[[-12  -2  40  40 -10  12  25 -31 -43 -49]
 [ 27 -49   5  17  40  12  45 -26  19   3]
 [ 36 -40 -31  30  -9   9 -11  67 -14  -8]
 [-21  -1 -36 -38  35  23  44  34 -38 -29]
 [-11   4   5  30 -61  26  -8 -49  22 -30]
 [-41  35 -63  31  -9  34  20 -65 -10  -2]] -41

[[ 17  -1   1  10   0  -9   1  22 -17  14 -11]
 [  7  -1  -2  -7   8 -16  -5 -60  48   6  -4]
 [ 26  -2   0   8   5 -12  -4   7  51   3   1]
 [ 31  -1  -1   1  19   4  -1  13   1  12   8]
 [-16  -2   0  12 -14   9  -2 -65 -10   7  -3]
 [-27  -3  -2   1  -1  15  -1  -5  20  -3  -6]
 [-11  -1  -1   3 -10  -8  12   4  -3  -9  -5]
 [  3   3   1   9   1  13   9  43  48   1   4]] 3

[[-39 -21  18  16  16  -6  -7 -25  21 -25 -34  15  31 -31]
 [ 42 -31  -3  34  19  35  -2  17  17 -26  12  16  12  37]
 [  6  -2  20  -1  -7  31   1 -28   3 -10 -23  -8  28   5]
 [  9  11  21  17  16  15  49 -59  11   8  12  18  11   7]
 [ 35  24   8   9   5  40  41  54  -5  40  39  -3  24 -12]
 [ 17  38   6 -44 -27 -29   3 -13 -10  34  30 -22 -32  33]
 [ 16  29 -37   3  -8  36  44  30  -4  27   0   1  42 -52]
 [ 65 -24  -3 -17 -18  50  36 -12  -8 -18 -34 -17  20  -4]
 [ -7 -42   9   0  16   2  10 -60   5 -47 -51  17  -3 -25]] -7

[[-15 -19 -14 -30 -11   1  21 -21   0   4 -10  27 -14]
 [-18 -21 -22 -39 -32  -2   2  -6  -1 -11  -4 -37 -17]
 [-55   2  -4  -3 -45   0  -2 -67  -2 -10   1  -4   1]
 [  9 -34   2   2  15   6  -6  17   2  13   8 -19  -1]
 [  8  13   4  14  -1  -1 -12   7  -2  -3   1 -62  -5]
 [  7  27  13  37  29  -5 -26 -29   0 -11  12   8 -11]
 [ 49  35   4   8  34   8   6  51   7  11   7  31  17]] 49

[[-35  22   5  11 -15  36 -23 -43]
 [ -1 -24 -18  -3   8  53  13 -10]
 [ 23  16  33  42  22 -64  -5 -49]
 [  8 -26   7  23  17 -18 -31 -31]
 [ -8  14   5  10   1   1  -3 -26]
 [-35 -18  32  -3   2 -27  10  -6]
 [ 25  25  31 -14 -46 -65 -35  27]
 [ 19  31  29  28 -33 -47 -10  18]
 [  6  11 -17  -8   6 -30  -6   5]
 [ 12  -7  31  34  16  50  19 -44]
 [ 21 -27  14  41  -1   7  19 -26]
 [  8   9  11  16  15 -19   5 -22]] 8
---
Input: [14.9, 0.3, 16.1, 2.5, 6.7, -11.4]
Output: 14.9
Input: [0.16, -0.16, -0.14, -0.18, 0.11]
Output: 0.11
Input: [[108.6, 45.9, 180.7, 151.5, 93.7, -63.2], [-139.4, 25.5, -189.5, -94.9, -10.6, -69.1], [2.4, 73.3, -176.6, -104.7, 58.5, -138.5]]
Output: 151.5
Input: [-45.64, -63.84, -88.41, -28.38, -37.96, -118.44, 192.93]
Output: -28.38
Input: [-17.75, -8.26, -4.25, -9.19, 14.05, -9.14]
Output: -4.25
Input: [-67.58, -86.45, -129.10, 126.05]
Output: -67.58
---
(19, 42, 87, 58) Answer: 42
(9, 1, 4, 8) Answer: 1
(966, 122, 670, 727) Answer: 122
(7033, 1962, 3298, 9445) Answer: 1962
(15, 69, 25, 96) Answer: 69
(-876, -514, 734, -960) Answer: -514
---
[1.02, -0.46, -0.29, -0.65, -1.28, 0.75] >> 1.02
[0.3, 1.5, 0.3, -1.7, 1.2, -1.2, -1.0] >> 0.3
[-0.06, 0.11, 0.06, -0.12, 0.17, -0.15] >> -0.06
[-1.23, -0.02, 0.93, 1.77, 0.36, 0.16, -0.67] >> -1.23
[12.7, -11.5, 9.3, -17.9] >> 12.7
[168.57, 96.00, 7.00, 132.75, -126.71, -65.89] >> 168.57
---
-1.600,-0.153,0.166,-1.840,-1.131,-1.461,1.064 -> 1.064, 0.166

187.179,-168.391,98.742,-95.602,23.835
-156.879,-60.564,82.306,63.000,31.743
-> 187.179, 98.742

-11.1,12.3,-14.4,10.3,16.2,-11.6,-2.9 -> 16.2, 12.3

-0.027,-0.013,0.021,-0.142,0.062,-0.058
0.039,-0.036,0.072,-0.177,0.051,-0.021
0.096,-0.076,0.033,0.129,-0.130,0.141
-> 0.141, 0.129

15.0,-15.5,10.6,12.1,-14.1,5.0 -> 15.0, 12.1

153.6,3.7,22.0,-52.5,-0.8,-132.6
25.0,-101.8,-40.1,14.9,119.9,126.0
-> 153.6, 126.0
